119   92   82  122  103  128  116  104  106
120   74  127  105  123  117   97  114  113
108   84  128   85  106   97   82  100   93
 98   93   81  123   96   91  106   85   88
124  101  102  137  125  156  144  103  102
 98   99   87  102  100   83   96  107   98
118   88   78  128   97  122  113   89   99
106   97  128   80  104  100   83  100   92
 98  115  108   89  102  100   99  102   95
115  124  114  110  117  142  126   98   93
value 93

145  136  129  132  128  114
 75  116  131  104   89   99
 89   64  100  149  123   66
103   79   90  120  106   70
148  133  101   87  105  118
 91   97  118  124  116   95
 85   99   69   44   62   87
 88   65   89  106   88   64
129  136   88   64  103  148
 94   57   88  111   72   37
104   91  107  120  114  115
value 115

105  105  138   72  123   96
108   58   86  122   72   91
 93   77   62  114   62   67
 98   48   70  129  114   85
 87   85   93  124  109  105
value 105

102   88   80  124   83  102   79   75  104   86
106   98  123   52   95   78   84   81  110  122
 83   51   83  102   82  100   36   70  114   98
150  134  116   62   96   85  124   99   96  129
141  104  119   45   79   77   90   76  101  139
 91  108   71  154  131  129  111  137  104   69
value 69

 97  104   99  104   95   99  103  100
 99  101   98  104   98  102   99  101
121   79   99  103   99   98  105   72
100  101   99  100   97  101   98  102
 98  102  100  101   97  101   99  102
119   98   83  129   57   95  127   43
 98  101  101  103   99  101   99   99
113   90   98  100  100   98  111   76
value 76
---
83 76 55 162 137
167 101 73 103 62
=> 103

114 149 157 145 99
138 100 98 99 101
76 110 90 82 145
=> 99

152 57 97 90 92 81 76
81 124 101 104 110 108 118
=> 108

109 147 54 127 133 112
116 54 155 85 116 81
70 63 155 111 133 112
=> 116

161 47 45 52 104 68 96
163 78 98 105 118 91 165
147 90 91 90 80 95 117
=> 91

128 97 99 112 81 119 76
86 140 121 156 138 144 95
=> 144
---
158 105 151 67
134 125 129 67
out 129

100 35 105 75 103 134
112 79 122 64 110 136
out 110

143 124 99 138 167
81 167 40 116 39
out 116

96 87 54 163
87 90 112 86
out 112

68 100 101 146 73 40
74 97 136 95 115 168
out 115

102 65 147 154 57 69
170 68 109 49 87 85
out 87
---
[42, 55, 34, 74, 62] value 62
[138, 140, 49, 116, 117, 144] value 144
[67, 44, 121, 139, 116] value 116
[160, 73, 91, 81, 47, 84, 59] value 59
[124, 131, 117, 163, 76, 138, 144] value 144
[41, 135, 99, 53] value 53
[127, 108, 156, 91, 142, 132, 113] value 113
[111, 165, 64, 104, 88, 94, 75] value 75
[92, 135, 156, 157, 107, 151, 138] value 138
[56, 170, 137, 48] value 48
---
[[ 71  66 119 136  83 119  67 127  93 101 106 138  77 116  98]
 [ 63 106  67  82  81  94 152 106 137  96 100 125  77  90 116]
 [111 113  78 136  82  94  77 146 103 104  75 127 120 102 120]
 [103 123 115 123  78  85  81 125 126  69 130  69  61  72 135]
 [127  76 128  96  73  73 134  89  93  70  91 124 112 139  98]
 [114 107  72 105  74  76  98  75  63 126 117 103  58 101  91]
 [ 91 116 128 114 136  94  95 109 113 115  83 107  61 139 103]
 [ 85 155 107 121  96  62 115 122  88 111  88  74 100 104 121]] Answer: 71

[[105 122 124 103 110  70  85  74 115 100 123]
 [ 94  98  92 104 121 108 106 114 115  86  95]
 [126 121 107  64  96 107  97 104  72  92  86]
 [ 92  98  97 102 135  96 105 118 110  83  76]
 [110  84  47 117 100  79 127  84  76 103 101]
 [ 69 121 128  99 112  94 101  87  74  88 102]
 [112  97 102 126  57  99 133 118 105 109 106]
 [ 78  83  89  94  71 109  87 102 120  93 111]
 [109 117 109  98 110  64  92  89 127  85 109]
 [103  97  99 101 119  98 103 115 108  95  80]
 [114  86 110 102 106 110  84 103 105 130  89]
 [118  98  84 133  70  90 146 108  90 108 107]] Answer: 105

[[113 103 117 106  66 104 106 103  82 103 108 102  88]
 [ 96 123 106  81 108 106 125  76 105 125 111 118 102]
 [ 99  53  97 101 111  80  94 106  95  78 109  98 103]
 [ 93  76  75 109 119 103 100  99 117  76  79  95 104]
 [104  82 108 105  94  84  77 120  87  91 108  90 100]
 [104 155 122  87  83 114 112  87  94 139 113 111  96]
 [106  99 114 102  90  88  78 119  86 103 110  92  99]
 [114 133 123  96  56 120 138  78  85 125 112 118  83]] Answer: 113

[[ 81 102  98 105 126  93 120]
 [120 116  76  38 109 106  85]
 [117 111  78  42 114 109  91]
 [ 97 102 101 104  99 100 102]
 [ 80 123  84  87 143 119 122]
 [131 134  68  36  99 106  63]
 [144 150 105 114 134 121 115]
 [ 63 109  77 114 150  88 140]
 [134 140  67  30  94  99  59]] Answer: 81

[[124 118 127 119 120 101  99  77 105  80 124 124 102  92 107]
 [124 121 127 119 120 101  96  76  68 111  87  99 100  94  96]
 [124 118 127 119 120 101  99 111  90 111  95 111 102  92 112]
 [124 118 127 119 120 101  99 151  88 157 124 112 102  92 107]
 [124 118 127 119 120 101  99 111  90 111  89 111 103  92 110]
 [124 118 127 119 120 101  99 111  90 111 136 117 102  92 107]
 [124 118 127 119 120 101  99 111  90 111  72 109 102  92 107]
 [124 118 127 119 120 101  99 111  90 115  97 111  93  92  88]
 [124 118 127 119 120 101  99 129  90 136  97 111 116  92 126]] Answer: 124
